Each path is a new rotation, seen through one point. The rows after it are directions, each followed by how far the rotation turns it, in degrees per step (0 if it stays put).
Each turn is a multiple of 5 degrees from 10 to 175, or 0.
Each row of a path follows its step; steps can be skipped.

step 0: [  5.4   3.1   2.7   8.1  -2.4 -10.8   1.5  -6.4 -18.2  25.9  16.3   9.7
  19.1   9.3  11.0  -5.2  -1.9 -22.5   1.0   5.0 -12.7  11.2  16.8  -8.4
 -10.3 -11.5  10.4   6.3 -29.9   8.5 -27.3]
step 1: [ 30.3  18.0  -2.1   9.1 -12.8  27.1  12.5  -3.9  -9.5  21.2  19.9   7.0
   6.7   1.2  10.3   9.1   8.9 -23.1  10.3   6.1 -18.7  -4.5  10.3   3.4
  11.2  -0.7   1.6   4.6 -14.9   6.8 -14.0]
step 2: [ 29.9  17.9  21.4   2.5   5.5  28.8   5.2   1.6  -8.3  18.1  11.5  -4.8
  -2.0   0.8 -11.4  13.6   2.1  -0.5   9.7 -10.7  -4.1 -12.9   9.3  -0.4
   7.3   9.6 -32.3  15.8  -9.4   1.7   5.2]
step 4: [ 12.4 -10.0  28.4  -9.8 -16.0 -10.1 -12.6 -14.7  -0.7   4.8  20.2 -13.9
  14.2  12.4   6.2 -10.9 -17.0  -0.2  -3.2   7.9   2.5   7.2  32.6  10.4
  -0.2  -2.2  -2.2  -8.3  14.2 -24.1  -3.7]
step 5: [ 17.0 -13.5  30.7   5.6  -4.4 -11.4  -1.5  -6.1  -7.2  15.7   9.8  12.1
   4.3  22.9  18.3 -15.8   9.5 -13.2 -19.1  -6.6 -22.4  11.3  11.0   0.6
 -13.3   4.9   3.4  -2.4   9.8 -18.9  -7.1]
step 6: [ -1.3   8.3  24.1   3.0 -13.1   8.1   0.7   8.2 -25.3  13.2   2.7  11.3
   4.5   6.8  21.2  -3.5  10.4  -8.0 -10.6 -13.7 -31.0  20.4  -0.6  -8.2
  -7.3   1.2  -5.9   8.9  -8.2  11.1 -28.1]
step 7: [ 11.8  26.8   5.9  -2.7 -14.2  15.4  -4.2  10.7 -23.0  14.4  10.2  -1.9
  -2.5  -0.9  17.3  11.2  10.8  10.7  13.0   3.1  -9.1  26.0  15.5   3.5
  11.8  -6.9  -2.8  20.9 -21.8   8.8  -8.9]
step 8: [ 12.8  20.0  21.0  14.3  -6.7   5.8   6.0 -15.7  -8.0  20.8  15.9  -8.4
   3.2 -11.6  -1.8  10.7   9.6   6.9  15.7  -0.2   1.9   7.4  18.9   5.2
  18.9   2.3  -2.0  18.1 -19.5  -9.2  28.6]
step 10: [ 10.8 -18.1  11.9  -4.9   3.8   7.8  -3.5 -17.8  -7.0  13.1  16.2 -14.9
  29.8  22.2   3.4 -17.5 -12.7 -20.8  19.1   8.4  -4.1  -1.3  14.1  -7.0
 -12.6  -1.7  -3.0   3.1  -3.6 -10.6 -21.2]
step 11: [ 29.6  -9.8  16.1  10.0 -21.1  14.8  -5.2   0.5  14.4  14.4  10.8  -8.1
   1.1  26.8  10.0  -8.1  -1.6 -18.3   0.0   0.7 -24.7  -4.0   3.8   6.0
   2.8  -2.6  -6.3   7.3   3.0  -8.1 -28.4]
step 12: [ 20.8  12.8  25.8  10.6 -15.0   3.1  -4.2  17.9   0.8  24.8   3.5  12.2
 -14.4  13.1  -4.2   6.5  -4.5   4.1 -15.8 -15.8 -16.5   3.7   9.1  -0.5
  -4.9  -7.2 -26.4  13.2  -8.5  -1.4 -19.7]
Speeds:
[ -1.2 -17.9   1.2  -2.4 -12.3   1.5   2.9   4.2   2.1   3.7  -2.9  -1.0
  -1.5   5.0  -0.5  -3.8   1.7   5.8   3.2  -2.8   4.0  -3.1   4.2  -4.2
  -2.8   1.1  -2.1  -0.4   3.1  -0.3   0.2] | 55
[-6.6  7.5  4.0 -7.1 -2.8  2.8 -7.1 -2.7  8.5 -0.1 -5.7  4.8  2.5 -1.3
 -2.9  1.8 -1.1  6.5  1.6 -3.2  5.7 -0.6  6.7 -0.8  4.0 -0.3 -2.5  0.3
 -6.5 -7.2  8.8] | 70
[ -4.6  -0.7  -4.9   9.7   0.9  -0.2   1.2  -3.2  -0.6   2.6  -1.7  -2.0
   3.1   2.5   2.2  -5.5   0.1   0.7  12.2  -3.3  -0.1  -0.5  -1.6  -1.8
   2.9   0.0   9.6   8.8 -10.7   4.8   3.9] | 40
[-6.2  0.4 -2.1  1.3  5.9  5.0 10.8 -3.2  0.4 -1.7  5.3 -7.5 -3.4 -2.2
  9.1 -2.2 -2.3  9.8 -5.3  1.9 -1.2 -6.6  4.9  1.9 -3.8 -3.9 -4.4  2.2
 -2.2 -4.5  2.1] | 65
[-0.1  2.4  2.3  0.2 -6.3  0.5 -4.2  1.7 -1.9 -8.8  2.0 -2.2 -0.4 -1.3
  4.2 -1.9 -7.9  1.0 -2.1 -7.7 -1.9 -8.8  6.3  6.5  6.8  6.2  2.8 -3.9
  0.7 11.4 -1.9] | 145
[-6.4 -2.6  1.1  5.6  2.8 -2.5 -6.3 -3.0 -2.7  3.1 -1.2  6.5  2.3 -2.1
 -6.3  0.7  4.3  2.0 -2.3 -2.6 -9.4 -7.1 -0.5  4.3 -8.1  2.6 -9.3  6.4
  3.6  5.5  5.1] | 110
[-1.8  4.8 -5.7 -1.2 -4.7 -9.7  4.6 -1.0  6.4  5.4  6.4  5.6  3.5  3.8
  7.1  5.0  7.0  7.0 -4.1 -4.1  0.9  4.6 -1.9 -1.2  0.1  3.6 -3.0 -2.9
 -3.6  7.2 -4.3] | 55

step 0: [  3.2  -1.7 -17.2  23.8 -12.8   4.6   9.3   6.5  15.1  20.7 -11.7  -3.1
  21.4  15.3   0.6  13.1  -1.8   3.0 -13.4  -5.2  -9.0   5.3  -6.7  15.9
 -13.3  -7.7  -4.2   2.0  -3.7   0.6   6.3]
step 1: [ 12.9  14.9   0.6   4.7 -20.4  -7.0   0.2  21.5 -11.3  -5.7  15.2  -2.9
  -0.9  -0.7 -11.3  -7.3   5.5   8.0  11.4 -15.4  16.2 -13.2   5.2 -14.8
   8.2   0.3   2.9 -19.5   7.8 -12.1   2.2]
step 2: [  5.3  -8.1   8.1  15.9  12.3   7.4 -11.3 -21.5 -15.5  -8.4   1.8 -10.1
 -14.0   9.5   3.8   1.4  17.5  -2.2   8.4  -2.6  -7.0  -8.6   1.0   5.9
   4.8  13.9  11.6  14.6 -23.6   3.5 -14.1]
step 4: [-17.5   3.1  -5.7   2.8  -3.9   1.3 -14.3   7.8   6.4  -9.8  15.6 -12.3
  -1.5  -4.6  -7.8 -16.3   1.4  -5.3   1.6  18.6  15.8  -9.7  10.5  12.5
   1.2   0.1 -21.1 -26.1  10.7   6.3  -2.9]
step 5: [ -2.2   6.5 -14.9  10.3  -3.7 -15.3   3.1  -4.1   4.9 -21.2  -4.5  -0.5
  -5.0  21.1  11.4  -1.1 -15.0 -14.0  -3.5 -15.0  -6.1   2.8 -22.9  11.8
  -3.4  18.4   2.0  13.0 -10.9   0.2  -5.2]
step 6: [  7.5  -5.0  11.7   3.7   9.1 -21.3  14.0  14.9   5.9   9.7   1.7   5.2
 -13.6 -11.8  17.5   7.1  -1.7  16.3  12.8  -1.8  21.9   5.3   4.8 -10.5
   9.7 -11.9   2.6  13.4  10.6 -11.7  -2.4]
step 7: [-13.4  -3.8  25.2   2.0  -6.0  19.2   5.9 -27.0  -0.5   1.4   4.3 -15.2
   4.3   0.9 -12.3   8.1  -1.1  -7.8  10.9  27.7   9.9  -2.1  -5.7   0.9
  -4.6   7.9   0.2  -6.1   4.3  -2.7  -7.3]
step 8: [ 12.6   8.0 -10.3  -4.6  -7.0   2.8   6.9   4.9  -4.3  -3.4 -10.4  14.1
   4.9   1.0  -0.6 -10.3  -7.9  -2.6  -3.4   1.1 -25.3  31.4 -18.1  11.0
   5.7  -8.3   2.8 -11.6   0.7   3.3 -19.5]
step 9: [-25.1  13.5   0.2   4.7   6.7  -5.8  -5.2  26.1   4.3   0.4   0.9   0.5
   7.6 -17.4  -5.7   5.8  14.8 -11.2  -3.0  -8.0  11.7  -6.6   8.2  -2.1
  21.7 -17.1  -5.2   8.7  -8.9  -7.7  -4.4]
step 10: [ -8.9   0.7  -0.4   7.2  -1.4  18.2  -1.5 -16.5  -4.1   2.8   3.3  -8.0
   8.3  13.0  -5.4   1.0  -1.1  13.7   2.6 -11.8  12.1  10.8 -11.0  10.7
 -11.0  17.7   3.0  11.7 -10.4 -22.9  24.4]
step 11: [ 29.5  -5.4 -16.6  -6.5 -13.5  -3.1   8.4  -8.4   9.6   9.5  15.6  16.8
  -0.9   0.7  -0.6   2.5  19.5  16.3   5.3  -2.4  -5.4   2.6   2.8  -9.8
   3.1  -2.6  -7.1  -2.9  10.9  -8.0 -21.4]
Speeds:
[  8.7  -2.6   0.7   8.1  -0.9  -2.6  -7.0   4.3   0.8   0.0  -7.4  -5.0
  -3.5  -2.1  -2.2  -1.2   1.1  -1.6  -2.8  -2.3   1.6  -7.2   2.5  -0.1
 -13.6  -1.6   8.5  -5.5  -0.2   4.7   0.2] | 20
[ -4.7   1.4  -5.6   2.5   3.6  -3.7  -1.3   5.4   2.4   9.1   2.5   0.8
   6.9  -6.8  -2.1  -3.8  -7.0   0.6  -2.8   0.5   2.3   1.8  -4.7  -2.6
   0.7   9.1  -1.4  -5.8 -10.5   7.6  -2.0] | 80
[ 3.1  2.1  6.2  2.8  8.6 -0.2 -2.8  2.5  7.6  0.8 -1.0 -3.2  2.3 -3.4
 11.3  0.9  1.0 -2.5 -4.8 -0.5 -0.7  1.0  2.2  0.4  8.4 -5.2  6.8 10.3
 -6.0  2.7  4.8] | 110
[ 3.9 -0.1 -7.9  1.7 -9.7  3.5 -0.7  0.2 -0.2 -0.6 -0.5 -4.2  4.8  1.3
  0.4 -1.4  0.6 -9.0 -1.1  4.9  1.6  4.1 -3.4  0.5  5.4 -8.7 -4.2 -1.5
  5.2 13.3  4.1] | 90
[  5.9 -17.6   2.0  -1.1  -0.2   1.8  -4.1  -8.1  -0.6   0.1  -1.2   4.1
   2.7  -3.9  -0.9   1.5  -2.0   1.3   5.0   3.1   2.8  -1.4  -3.7  -5.8
   8.6   1.1   6.8  -2.9  -0.7  -0.5  -3.2] | 80
[ -2.1  -0.8   0.7   2.9  -0.5   0.8  -0.2  -4.7   4.6   2.2  -1.6  -1.5
   2.5  -0.9   0.1  12.2   4.5  -4.0  -8.3  -1.4  -0.9 -11.8  -3.0  -1.7
   0.4   0.0 -10.1   2.5  -0.4   0.6 -11.1] | 160
